Each row has a name. Each question is about the rows just above it.

[-1.64 -1.42 -4.74  4.65  2.26  2.78  3.23 -1.34 -3.95] = pep
[-0.62  0.92 -5.06  8.60 -0.13 -6.47 -4.77 -3.75  1.03] = fizog
[ 0.09  0.69 -0.27  0.92  0.98  4.30  5.64  1.54 -4.11] = ludem
[-0.76 -0.26 -0.88  1.25  1.86 -5.22  9.10 -1.04 -1.31] = lirud
[ 1.06  1.41  0.71  1.32 -0.71  1.50  1.82  1.27 -0.75] = dus
[-2.19 -0.29 -5.81  5.96  2.18  2.56  7.37 -2.54 -4.43] = dotos
[-3.32 -0.14 -7.30  7.64 -2.34  0.12 -2.40  2.52  2.53] = bef
[-2.25 -6.00 -6.01  5.30  2.62  4.78  0.63 -5.82 -5.95] = zafo
[ 1.33  1.77  0.68  1.84  2.82 -0.86  7.18 -4.91 -4.48] = Bol
Shuffled zafo with one entry gone: [ 5.30 -6.00 -5.82 -5.95 -2.25  2.62  0.63  4.78], missing
[-6.01]
Shuffled bef with one entry gone: [-7.30 -2.34 -3.32  2.52 -2.40  0.12  7.64 -0.14], missing
[2.53]

[ 3.48  5.81 -1.84  2.38 -0.48 -3.71 -2.91 -2.55  0.88  1.03 -4.69 -1.91
 -9.74 -1.18 -1.37  3.84 -0.91 -2.99  3.99  1.34  2.36  1.32 -4.86  0.29
 -3.20 -4.52 -2.73  5.30 -3.72  3.90  0.77 -4.67 -1.25  2.73 -2.78] : Teben
[ 0.39 -0.06 -7.55  5.94 -3.56 -0.72  1.97 -5.37 -0.52  1.22 -3.33  0.73
 -2.30 -0.95  8.45  2.03 -1.49  1.05  3.61  4.90 -2.25 -2.14 -2.57 -0.11
  1.66 -4.45 -2.07  3.12 -3.87  0.71  8.46 -6.74 -1.30 -1.74  1.93] : ziti
[ 3.37 -4.72 -2.28  3.27 -0.48  1.17 -2.49 -3.24  0.71  1.15 -4.73 -1.56
 -2.50 -1.20 -0.84  3.64 -0.84 -2.93  3.98  2.07  2.10  1.07 -4.80 -0.39
 -3.06 -4.83 -2.89  5.46 -3.73  3.51  1.42 -4.87 -1.20  2.77 -3.15] : moguk
Which entry of moguk is missing from [-0.48 -1.56 -4.73  1.07  1.17 -2.89 -1.20 -0.84 -0.84 -3.15 -4.83  3.27
  5.46  2.77  3.51  3.37 -4.80  3.98 -2.50  3.64 -2.93 -3.06 -4.72 -4.87
 -3.24  2.10 -1.20  0.71 -3.73  1.42  2.07 -2.28  1.15 -0.39]?
[-2.49]
Teben without one entry, shuffled: [ 3.90 -3.72  2.73 -1.91 -3.20 -1.18 -1.25 -3.71 -1.84 -2.91 -4.86 -1.37
  0.77 -9.74 -2.78  3.48 -2.55  0.29 -4.69  1.34 -4.67  2.36  5.81  2.38
  3.84 -2.99  3.99 -0.48  1.32 -2.73  0.88  5.30  1.03 -0.91]. Gone:
[-4.52]
Shuffled Teben with one entry gone: [-2.73 -2.91 -3.71 -4.86  1.03 -2.78  5.81  0.88 -3.20  0.77  1.34  0.29
 -4.67 -2.55  2.36  2.38 -1.91  3.48  3.84  3.90 -2.99 -1.84  2.73 -4.69
 -0.91  5.30 -0.48 -1.25  3.99 -9.74 -1.37 -1.18 -4.52  1.32], missing
[-3.72]
ziti without one entry, shuffled: [-0.11  3.61 -0.95  0.71 -2.14 -3.87 -3.33  1.93  5.94 -7.55  1.05  1.66
 -2.07 -0.06 -2.25  0.73  1.97 -6.74 -5.37 -3.56 -2.57 -4.45 -2.30  0.39
  3.12 -1.49  4.90 -0.52 -0.72 -1.74  2.03  8.45  1.22 -1.30]. Gone:
[8.46]
Which entry of moguk is missing from [-2.93 -1.56  3.64 -2.49 -3.24  3.98 -3.73 -2.28  1.17 -3.15 -0.84  0.71
  2.10  3.27  2.77  1.07 -3.06 -4.72 -0.48  1.15  3.51 -2.89 -0.84 -4.83
 -0.39 -1.20 -4.80  2.07 -4.87 -1.20  5.46  1.42 -2.50  3.37]?
[-4.73]

[ 0.03  3.83 -0.79 -0.91  0.32 -0.60 -1.07 -0.84  0.19 -0.45  0.36 -0.65
 -0.25  0.05 -0.78  0.29  0.64  0.27  0.18 -0.26 -0.73] : danef
[ 0.03  0.70 -0.79 -0.91  0.32 -0.60 -1.07 -0.84  0.19 -0.45  0.36 -0.65
 -0.25 -0.80 -0.78  0.29  0.64  0.27  0.18 -0.26 -0.73] : Febu
[ 0.03  0.70 -0.79 -0.91  0.32 -0.60 -1.07 -0.84  0.19 -0.45  0.36  1.89
 -2.64  0.29 -0.83  1.59  0.20 -5.21  1.86  3.09  2.87] : peve
[ 0.03  0.70 -0.79 -0.91  0.32 -0.60 -1.07 -0.84  0.19 -0.45  0.36 -0.65
 -3.23  0.18 -4.93  2.73 -1.52  3.32  3.97 -4.31 -3.46] : Tizim
Febu without one entry, shuffled: [-0.26 -0.65 -0.84  0.27 -0.80 -0.25 -0.91 -0.45 -0.78 -0.73  0.18  0.70
 -0.60  0.29  0.64 -1.07  0.32  0.19  0.03  0.36]. Gone:
[-0.79]
Shuffled Tizim with one entry gone: [-0.65 -4.93 -4.31  0.70  3.32 -0.79 -1.52 -1.07  2.73 -0.84 -0.60  0.36
 -3.46  0.03 -0.45 -3.23  0.32 -0.91  0.18  3.97], missing
[0.19]
Tizim without one entry, shuffled: [-4.93 -0.65  0.03  0.19  0.70  0.18 -4.31 -0.91 -0.45 -1.07 -0.84  0.32
 -3.46 -0.79 -3.23  2.73  3.32  3.97  0.36 -0.60]. Gone:
[-1.52]
Which entry of peve is missing from [ 1.59 -0.83  2.87 -0.60 -0.79 -2.64 -0.45  0.29 -0.84  1.86 -1.07  0.20
  0.03  0.70  0.36 -0.91  3.09  0.32  0.19 -5.21]?
[1.89]

[ 1.85 -4.77 -4.78 -4.15]  velu
[ 0.04  0.05 -1.18 -9.47]  Rida
[-2.93 -2.26  2.67  2.68]  pema
Which entry of velu is missing from [-4.15 -4.77  1.85]?
[-4.78]
Rida without one entry, shuffled: [-9.47  0.04 -1.18]. Gone:
[0.05]
Which entry of pema is missing from [ 2.68 -2.93 -2.26]?
[2.67]

[ 3.37 -0.59 -0.22 -2.07 -0.10 -4.56  0.17  3.65 -1.31  1.64 -1.05 -3.46
  2.73] : nitaz
[-2.55  1.24  0.60  0.01  0.60  0.59  0.99  0.46 -2.78 -0.23  1.62 -0.84
  6.55] : bubed
[-1.77  1.40  2.38 -0.42  0.25  1.09 -0.70 -0.69 -8.43  0.70 -1.44  3.51
 -0.73] : vusa
[ 4.85  0.25 -0.12  1.10  0.00 -0.66 -1.18  1.35  2.86 -0.69  0.27 -0.43
  4.09] : zur
[ 0.03  1.07  1.09 -1.48 -0.35 -1.85  0.23 -0.09 -2.80 -3.06 -0.90 -0.66
 -0.63] : vib
[ 2.79  0.99 -0.15 -1.48 -0.43 -0.36 -1.35  2.93 -0.72 -2.51  2.32 -1.00
  0.61] : gad
vusa without one entry, shuffled: [-8.43 -0.69 -1.77 -0.73  3.51  0.25  0.70  1.09 -1.44 -0.42  1.40  2.38]. Gone:
[-0.70]
Which entry of bubed is missing from [ 1.62 -0.23 -0.84  0.60  1.24  0.60  0.46  6.55 -2.55 -2.78  0.01  0.99]?
[0.59]

[ 0.44  0.48 -0.22  1.39  0.57 -0.50  1.84  0.13  1.31 -1.94 -3.01 -1.02
  2.47  2.26  1.17  1.94  1.22 -0.06 -0.25  1.08  0.29 -0.23 -0.13 -0.64
 -1.08 -1.19 -2.08  0.28  1.18  0.96  1.13 -0.65 -2.09 -0.98 -0.32 -1.54
  0.37 -2.63 -1.27  1.92  2.65  1.33  0.27  1.16 -0.70  1.01  0.24 -0.93
 -0.33  1.16 -0.36 -1.11  1.03  0.30  0.04  0.33  0.79 -1.69 -1.38 -0.15
  0.89  1.94  0.23  1.77]  penid
[-4.06  0.05 -1.41 -1.11 -3.29 -1.13 -4.25  2.37  0.40 -1.51  1.98  1.72
 -3.60 -5.24 -2.41 -3.16  1.38  0.01 -5.93 -2.59 -4.42 -1.40  0.24 -3.47
 -0.96 -3.15  1.17  0.96 -3.60 -1.24  0.32  1.86  0.25  0.49 -0.56 -2.93
 -1.09 -0.21 -3.47 -3.22 -1.48 -0.92  0.38 -0.44  1.35 -1.54 -4.15 -1.80
 -0.95 -2.53  1.76  3.24  0.25 -0.11 -0.68 -0.94  1.00  7.78 -3.57 -3.56
 -0.01 -0.26  3.97  1.39]  neliv
[-2.37 -0.47 -1.02 -0.87 -1.97 -0.92 -2.45  1.52 -0.30 -0.66  1.58  1.24
 -2.85 -3.42 -1.40 -2.57  1.43  0.17 -4.04 -1.14 -2.99 -0.60  0.68 -2.44
 -0.80 -2.24  0.87  0.73 -1.89 -1.16  0.26  0.84  0.00  0.52 -0.51 -1.71
 -0.73  0.18 -2.01 -2.05 -1.47 -0.60  0.41 -0.40  1.09 -0.93 -2.45 -1.06
 -0.72 -1.57  0.87  1.47  0.09 -0.41 -0.22 -0.71  0.71  5.08 -2.14 -2.42
 -0.05 -0.31  2.15 -0.33]  pozu
[ 2.38 -1.83  1.36 -1.72  0.29 -1.88 -0.79 -0.14 -1.43  1.76  0.69  0.83
 -2.47 -2.71 -0.19 -2.76  1.20 -0.89 -1.37  3.31 -2.47  2.27  2.41 -0.74
  0.63  1.74 -0.63  2.05  2.24 -2.05  1.01 -2.98 -1.42  0.03 -0.06  2.15
  1.35  2.33  2.47 -0.97 -2.39 -2.93  1.83 -0.15  1.15 -0.32  1.64  0.06
  0.41 -1.31 -0.53 -2.15 -1.32 -0.71  2.00 -0.17  1.17  0.50 -0.46  0.86
  1.04 -1.50 -2.08 -1.65]  bot
[ 2.18  3.08  0.28 -0.17 -1.28 -1.76  2.85 -0.51 -0.66 -1.15 -4.05  0.28
  3.26  0.18  0.87  0.78  6.50  1.71 -0.21  0.71  2.10 -3.32  0.39 -0.46
 -2.14 -1.73 -1.38  0.38  1.93  1.44  3.51  1.37 -1.92 -1.58 -1.70 -1.01
 -2.13 -1.65 -0.03  2.07  3.29  1.96 -0.90  2.33  0.80  0.68 -0.41 -0.01
  1.93  0.79 -0.54 -1.90  0.00  0.67  0.55 -0.63  1.05 -1.70 -2.29 -1.41
  2.84  3.21 -1.14  1.10]  dozel
Which entry of neliv is missing from [ 0.96 -3.47 -3.56 -0.95  1.39 -0.11  0.40 -1.11  0.38  7.78 -2.93 -1.41
 -0.44  1.86  0.25 -3.47 -4.42 -4.06 -5.24  3.97  0.25  1.17 -3.60  1.76
 -0.68 -0.26 -2.59 -5.93 -0.21  0.05  3.24 -0.96 -3.57 -0.56  0.49 -3.22
  0.01 -1.40 -3.15 -1.54 -1.80  1.98 -3.60 -3.16 -1.24  1.35 -0.94 -2.53
 -4.25 -0.92  1.00  0.24 -1.51 -1.09  0.32 -1.48  1.72 -4.15  2.37 -0.01
 -1.13 -3.29 -2.41]?
[1.38]
Shuffled dozel with one entry gone: [ 1.10  0.00  3.08  2.10  0.80  1.71 -0.51 -0.63  1.44 -1.58 -1.70  1.96
  0.39  1.93  0.87  2.18 -0.54 -0.66  0.28  2.33 -0.41  1.93 -1.70  0.18
 -1.15 -1.92  1.05 -1.90 -1.38 -1.76  2.85  3.26 -0.17  0.67 -2.13 -1.65
  0.55  0.71  3.51  0.68  0.78  0.38  3.21 -1.14 -1.73 -2.29 -1.01  3.29
  0.28  2.07  0.79  6.50 -2.14 -3.32  2.84 -1.41 -0.21 -4.05 -0.46 -0.03
 -1.28 -0.90 -0.01], missing
[1.37]

[ 1.43 -0.42  0.03  2.70  1.03 -0.58 -0.98  1.93 -1.99  0.27 -0.16 -2.65
 -1.12  1.04 -0.53] = zunu
[-0.29  0.73  0.59 -1.89 -1.84  2.86  0.60 -0.35  0.62  1.80  0.73 -0.87
  1.91  0.77 -1.99] = mif
[-2.79  0.78 -0.98 -1.94  0.51  1.47  0.85 -0.11 -0.80  1.39 -0.81  5.38
  0.60  0.76  1.62] = Mikun
[ 1.88 -1.23  0.23  2.59  8.56 -3.93  0.22 -0.56 -0.39 -2.05  0.08 -5.02
 -3.41 -1.13 -1.22] = fabof
[-2.64  3.55 -0.29 -0.03  6.28  1.51  1.24 -1.41 -1.27 -2.34 -1.33  6.01
 -1.16 -1.02  6.29] = mikos
[-0.82  1.03 -0.91 -0.89  0.26  2.57  0.70  2.05  0.69 -0.59 -0.90  8.40
 -0.18 -0.10  2.08] = Fonev
[-0.73  2.52  0.37 -2.08  2.22  1.71  0.90 -1.07  0.47  1.18 -0.11  1.23
  0.92 -1.73  4.62] = romon
[ 0.04  1.28 -0.16 -0.26 -2.78  2.28 -0.38  2.45  1.37  0.95 -1.39  1.08
  1.38  0.67 -0.02] = dosum
romon without one entry, shuffled: [-0.73 -2.08  4.62 -0.11  0.92  2.52  1.71  1.23 -1.73  0.90  1.18  2.22
  0.37 -1.07]. Gone:
[0.47]
mif without one entry, shuffled: [ 0.73  0.73 -1.99 -0.35  0.59 -0.29 -1.89 -0.87  0.62  1.80  0.77  2.86
 -1.84  1.91]. Gone:
[0.60]

[ 3.27  2.59 -0.13 -3.25 -4.34  1.48  0.66  1.22  3.14  0.60  3.24  3.23
 -2.35 -2.74  1.03  1.98  2.43 -0.79  0.01 -2.52 -4.81 -0.13  1.86  1.76
 -0.20 -0.17 -0.99 -4.00  2.31  1.64  1.11 -2.34 -1.65  3.80 -2.43  0.38
  2.23 -1.53  2.27  0.14 -2.12  1.94  3.11  1.30 -1.29  4.16 -5.08 -0.84
 -2.04 -2.36 -1.20 -0.62]  nire
[ 3.93  5.77 -3.23 -1.33 -4.02  7.95  6.25  4.73  2.93 -0.83  6.08  3.50
  2.09 -1.83 -3.41 -0.27  2.91 -3.91  0.72 -3.47 -5.30 -0.63  6.44 -4.07
 -4.86 -0.33  4.15 -2.69  2.58  2.26 -0.13 -4.26  1.56  7.49  2.90  3.53
 -0.24  4.77  5.81  6.90 -2.05  8.65  5.81  6.81  1.47  9.46 -5.84 -0.39
  0.62  0.76  4.04  2.01]  Surik
[ 3.93  5.77 -3.23 -1.33 -4.02  7.95  6.25  4.73  2.93 -0.83  6.08  3.50
  2.09 -1.83 -3.41 -0.27  2.91 -3.91  0.72 -3.47 -5.30 -1.84  6.44 -4.07
 -4.86 -0.33  4.15 -2.69  2.58  2.26 -0.13 -4.26  1.56  7.49  2.90  3.53
 -0.24  4.77  5.81  6.90 -2.05  8.65  5.81  6.81  1.47  9.46 -3.13 -5.55
 -5.53 -0.82 -1.40 -4.12]  pobaf
[ 3.01  3.86 -4.44 -0.59 -3.85  4.83  7.26  2.33  1.11  0.55  2.51  2.76
 -2.15 -5.17 -2.68 -2.45 -0.57  1.15  1.65 -2.06 -4.62 -3.47  6.97 -3.52
 -4.61  0.68  4.38 -2.45  0.55  0.73  1.30 -3.91  0.80  5.66 -0.89  2.19
 -0.08  5.02  2.77  4.02 -0.24  5.04  3.02  6.70  3.51  3.55 -2.60 -1.21
 -1.03  2.65  2.94 -0.85]  gurez
gurez without one entry, shuffled: [-2.68  2.51  4.02  5.04 -2.45 -0.24 -3.91  2.76  1.11 -3.52  1.15  3.51
  5.02 -0.59  3.01  3.86  2.65  4.38  3.55  0.73 -4.61  1.30  0.68 -4.62
 -2.15 -2.60 -0.89  2.33  1.65 -1.21 -2.45 -0.85  0.80  7.26 -4.44  2.19
  6.97  5.66  3.02 -2.06  2.94 -0.08  0.55  0.55 -3.85 -1.03 -5.17  2.77
 -3.47  6.70  4.83]. Gone:
[-0.57]
pobaf without one entry, shuffled: [-0.83 -3.91 -3.47 -0.82  2.09  8.65  2.26 -1.33 -3.23 -1.40 -1.84  5.81
  5.77 -5.30 -2.05  4.77  2.91  4.15  7.49  1.47  7.95 -4.86  5.81 -2.69
 -3.41  6.25  1.56 -3.13 -0.24 -4.07 -5.55 -5.53 -4.02  6.90  4.73  2.93
 -0.33  6.44 -4.26  3.53  3.93  6.81  0.72  3.50  2.90 -0.27  2.58 -0.13
  9.46  6.08 -4.12]. Gone:
[-1.83]
Shuffled pobaf with one entry gone: [-0.24 -5.55  6.25  2.26  1.56  2.58  7.49 -3.13  4.77  6.08 -4.86 -1.84
 -3.91 -4.12 -5.30  2.93 -2.69 -2.05 -1.40 -0.27 -0.13  0.72  6.44 -5.53
  3.53  7.95  8.65  5.81 -3.47  5.81  3.50  5.77 -3.41  9.46  6.90  6.81
  4.15 -4.02 -0.82  1.47 -0.83 -0.33 -4.07  2.91  2.90 -4.26  3.93  2.09
 -1.33  4.73 -3.23], missing
[-1.83]

